The rows of D fall into 3 groups, which share some directions, and each row is roughly a mix of its group's hidden directions, except one row that fits no group.
D (123 x 13):
[[-14   2  -4 -10   5  -5  17 -10  11  -5  19  17   4]
 [ 11   7  25  -2   3   5 -13   3  -1  10  -5 -20   3]
 [ 12   1  23  16   4  17 -12  -4  -8   2 -12  -1  -5]
 [  5  12 -21  -6   0  -4  10   9 -23  10   2  -8  -8]
 [ 20   2  -3   5  14   9  13   5   8 -17   6   2 -17]
 [-13   6   6   1 -14 -20   6  -6   7  -4   8  24   6]
 [ -5  -2  13  11  -2 -12  13  -2  15 -18   9  -5 -18]
 [ 11 -11 -18  -1  17 -10  -9   7  14   7 -15  -2   8]
 [ 17   6 -18   9   0  11  -2 -18  -9   8  -7 -14  -2]
 [-11   1  -6  -3 -11  -2 -28  16  12 -12   2   0   2]
 [  2 -22  -1   6   6 -16   2  13  15  -3  -6  18   7]
 [ -7 -20  19   7   5 -13   4  17  -2  -8   5  -9 -10]
 [  7 -11  -9  -3  20   7   8   2   3 -26  -9   6   1]
 [  5  -5   0  -7   0 -16  15  -3  -7 -10  26   3 -13]
 [  4  -1   4   9  13 -13 -10 -21  -9   2   5 -23  -1]
 [ 16  -2  -1   4  17   0 -15 -10  14   0 -20  -2  -8]
 [  5  -2   2  20  12  -3   3   2  23  -2  12 -14  11]
 [  8 -10  -9   9 -22  -9  -3  11  10  -8 -21  -2   2]
 [ -5  13  -4  -5  23   8   8   4  -1 -19   4  -2 -16]
 [-25  -9 -16  -7  -2  -2   9  21   1  -2   1   8  -4]
 [  1  -8   2 -12   6  14   3  23  -8  22  -1  -6   0]
 [ 20 -13  -7 -17  12  -4   4   8   1 -10  -8  -3  17]
 [  8   2 -26  15   2   8   1   3  -2  12   0 -18  -9]
 [-18   1  -9   8  -2 -21  -7 -10  -4 -17  -3  -5 -14]
 [ -3  10  16   9 -11   3   4   5   5 -15  -1 -17 -20]
 [  2   6  23   7 -10  -8  -8   6  -8 -17  14  10  -8]
 [  1 -15  -9  -2 -17 -16  -1   0   3 -10 -15   5  20]
 [ 11 -18  -3  -8   2 -21  11  -5   0 -15   7   8 -12]
 [ 17   8  -3   5  15  15  16  -1   8  -7  18  -5  -9]
 [  1  17 -10  16  -5 -11  -5 -14  15 -15  11   7  -3]
 [  9  19   5   0   2 -12   5   6   2 -10   9   9 -26]
 [  9  -4  -6  13  18  10   1   2  -6  23  -7  16   5]
 [  5   1  26  16   5  17   6  -9  12   8   6   1  -1]
 [ 10  -2 -17  18   5   0 -13  19   8  11   4  -7   7]
 [ 23   4  14   8   9  -5   0  12  21   7  -1  -1   8]
 [-12  -2 -20 -15  -7  -7  14  -2 -21   3   6   2  -8]
 [ -8   6  -1  -7  22  -7   2   6 -19  20 -10   3  -3]
 [ 12  14  13   6   0  12 -18  13   9 -15   1  -7   9]
 [ 14 -16  -1  25  -1  -5   0  15  -1  -5  -1 -11 -12]
 [-18  12   4  -6 -10 -10  -8  -4 -12  19   1   2  18]
 [-22  -4  -7  11  -1 -10   0 -11  17  15   3  14  -5]
 [ 13   8  -7  10 -15  -4   5  14  12 -22  -4   1 -10]
 [  6  -4  16  13   6  -6   8  -5  28  10   0  -9   2]
 [-18 -10   6   0  16  24  -9   1  -9  -5   6  -8  -7]
 [-10   2   1  -8  -2   7  11  26  21   7   1   2  -9]
 [ 22  11  -4   6 -17 -12  14   0   9  12  11  -1   4]
 [  1 -24   3 -11   8 -13   4  -8  -8 -17   8  12  -6]
 [  2 -10  12   7 -23   8 -13  -4  -2  11   9   4  18]
 [  6  10   3   2  -6 -12   5  19 -19 -11   9  17   1]
 [ -9  -5 -15  -8  -1   1  21  -7 -25   8   5   0  -4]
 [  2   0  -6   5 -12   0  -1  26  15  -3  -5  22  -2]
 [-11  -9  -2 -19   9  -5  13   0  -8  16   3  -6 -21]
 [ -3   9  -2  -8  10 -16  -1   4   1 -21 -13  12 -18]
 [ -8   3 -13   4  -5   8  -5   6   9  -6 -27  -8  17]
 [ -6  14  12   3 -17  -8 -18  -1  11 -12   1  -5 -16]
 [ 14  -7   3   4   3  -8   5 -17  17  -8  -6  19  13]
 [  6 -11   6 -21  -5  -5  -1  -4  17  -6   2 -10 -21]
 [  2 -19   8   7  11  20 -12 -10  -6   6 -14  -1  -9]
 [  2  -4   3  -9  24  12   4 -13   6 -21   9   6  -3]
 [ -6 -10   9 -24   8   7  16 -14 -13   7  -2   3   5]
 [ 11 -10  10   4 -18  -6 -17  -5   9   6 -14  15   8]
 [-13   8 -33  -1   1  -3   4  -7  12   4  -2   4  -2]
 [ 19  -3   0   1   8   0 -14 -13 -14  10   2   7  21]
 [ 24  -6  -2   8 -13   3   2  -7  24 -10  -5   3   1]
 [-17   6  -1   1 -17   5  -7  -7   3  18   5 -16  15]
 [  0  -4   6  -4 -12 -23   5  -3 -11  17  18   1 -11]
 [  8 -17   0  16  13  -6  -1  12  -9   8  19 -12  -3]
 [ -1  15  -6  -1   0  -9   2   4  15 -19  -7  -3 -25]
 [  3   6  14   9  -4  25 -13  15   2   5   9  -7  -7]
 [ 13  -1  17  -3  -2  -4   9  11  18   1  10  21  -7]
 [ 16  -2   8   7  -2  17  -2  10  -3   0   7  10  26]
 [-13   4  19   6 -13  -7  -4  -7  23  -7   9   8  -2]
 [  4 -22 -14  -3   9   1  15  -2   4 -20   3 -10  -5]
 [  2   0  13 -18 -12 -10   3  -5   2 -27   4   8   7]
 [ -2   1 -11  17  -4   9  -5  12  10  -5 -17 -22   6]
 [-22   0 -18 -10  -8   6   0   6  11   0  20  -5  -6]
 [ -6 -11 -15   0  11  12  -5  -8 -24  -4 -14   3   9]
 [  4 -16 -19  12   5   7   6  23  -2  11   6  -5   2]
 [ 18   0  14   9  -1  18  15   3  16   1  -1 -14  -2]
 [-13 -14 -10 -13 -12  -6  11  10 -11  -6   7 -19   4]
 [  3  13 -17  14 -14   7 -19   3  -6  -7 -14  -2   8]
 [ -6  -8   1  -5  10  -8   8   8 -16 -13  15   1 -22]
 [-15 -15   4  -9   0   5   0 -25  14 -11   1   4  -6]
 [ -2  12  10  11   2  19  -1   2  20   6  14 -13  -7]
 [ -1   1  20  -6  10  -3   7   3  26   1  11   6  13]
 [-10  15  -4  -9  24   0   7   2  -2 -16   1  -1 -18]
 [ -6 -17  12  -3  -4  11  15 -11 -24   0   3   8   3]
 [ 12  12   8   8  13  18 -11   1  12   7   2  19  -2]
 [-11 -12 -10  -2  -7  -4  -2  -8   4  19 -13 -15  18]
 [  5  -2  10  16   7 -17 -15  -6 -12  -7  18  -9   2]
 [-14 -20 -10   8   4   1  -3   5  15   8  -3 -22   5]
 [ -7  19   1  13  -5  -6   2   7   3   3  11  22  17]
 [-11  -9   9  11   6 -14  -6  -4  -3  22  -5  20   1]
 [-15  -6 -12  -5 -11  -8  17   7 -13  16  11  -4  -9]
 [  0   4  14   8 -14   3 -12  20   6 -12 -18  -6  -4]
 [  9   7  17   6   4   7  -7  -4  30  -2   3  -4  -7]
 [ 15  11  -9   9  -5   2  -7 -18  10  -6  -6  15  17]
 [ -2  -3 -17   9  10   5  -2   9   2  30  -1   6 -10]
 [-11  14   5 -10 -12   6 -11  -9   8 -17  11  13 -11]
 [ -7 -14  -5  -2  11  17   7  -1  -1 -25  14  -8   1]
 [  2  11 -17  -3  -7 -11  22   4   1 -12  12  -9  10]
 [ 21  -4 -10 -12  16  -2  17   4   0   2  -3 -17   6]
 [ -3   2  -8  -5  33   5   9   3  -9   9 -10  -5  -3]
 [-13 -16  -1   0   2 -12  11  14  -1  -2  -3  -8 -25]
 [ 26  -5  -5  12   2   6   9   9  17  10   5  10  -1]
 [  0   1 -19  -3   0  -9  22   8  -2 -21   9  -9   4]
 [  0   2  -3   3 -32 -16   0  -3   9   9   6 -10   2]
 [  0  -1 -14  -1  14   5  18   6   1 -25   7 -10  -8]
 [  6  -2  24   7   3  -5  -8  21  10   4   2 -14  -8]
 [ -5 -13  -3  -5  26  14  -3  -5   4 -15 -13  -1  -7]
 [ -7   4 -16 -17   0  -5  -6  -3   4   8  -4  27  11]
 [  6   3  -4  13  21  16  -1  -4  19  16   2   7   4]
 [ 22   3  -8  -5   6 -11  -2  13 -22   3 -14   4   3]
 [  8  14  -7   9  -5   0   4 -19  24 -12  -9   1   0]
 [  6  17  12  -2  -4   8  -2   4   8 -24   9  -7  15]
 [-12   9  -4 -11 -12 -14  11 -14   0   1   9   6 -21]
 [-18   6  -6   7   4  23  -4   8   0   6  -4 -22   2]
 [  9  14  19  10  -5 -20   9  -9   8   2  -1  14   2]
 [ -5  19   4  -4  11  -6   5  11 -13 -11  12   7 -20]
 [ 15  11  23   0  -4   5   1 -16 -11  -6  16   1  -4]
 [ -1  -5 -17   0   3  -6  17   2 -21  21  -2  -6  -6]
 [  4  13  11   2  -7 -10 -15   4  19 -19  -3 -14   1]
 [ -4  -4   1 -16  -7  13  23 -12 -14  -4  -1  12 -10]]

One row of each group comes first, with its name. Which group is each row after those in?
[  6 -15   8  10  12  13 -16  -1   2  -7 -18 -10  12] : G
[  5   0  -2   6 -27 -10  -8   3   5  10 -13   4  18] : V
[  4   3  -5  -7  -8  19  -1 -11 -27   3 -13  -7   0] : F

[ -2   7  -6   0  14   5  11  12  -4 -27   7  -1 -15] : V
[ 12  15   7   0  -9 -10   8   4  -7  -9  23  16   2] : V
[ 16  20  10   1  -9 -13  -1  -5  13   0   5  13 -15] : V
[  2 -21 -11 -18   8   8   1  -9 -18 -10 -10  -4   2] : G
[ 11  -3 -20  -4  11  -5   6   3 -24  12 -13   2  -1] : G
[  9  -5 -16   1 -12 -15  17   7   6 -22   1  -3   1] : V
[ 15  -9   0  -5   2 -17  18  13  11  17   4  -7   0] : G
[  3   8   1  -3   4 -14   9  13 -12 -22   8  13 -14] : V
[ 3  4 -7 13 14 10  4  2 16 26  5 -2 -9] : G
[ 13  -4   9   9  -9   1 -15   2 -16  -3 -20 -14  -9] : F
[ 10 -15  -7  14   2  21  -2   5  11  -2 -17  -9   7] : V
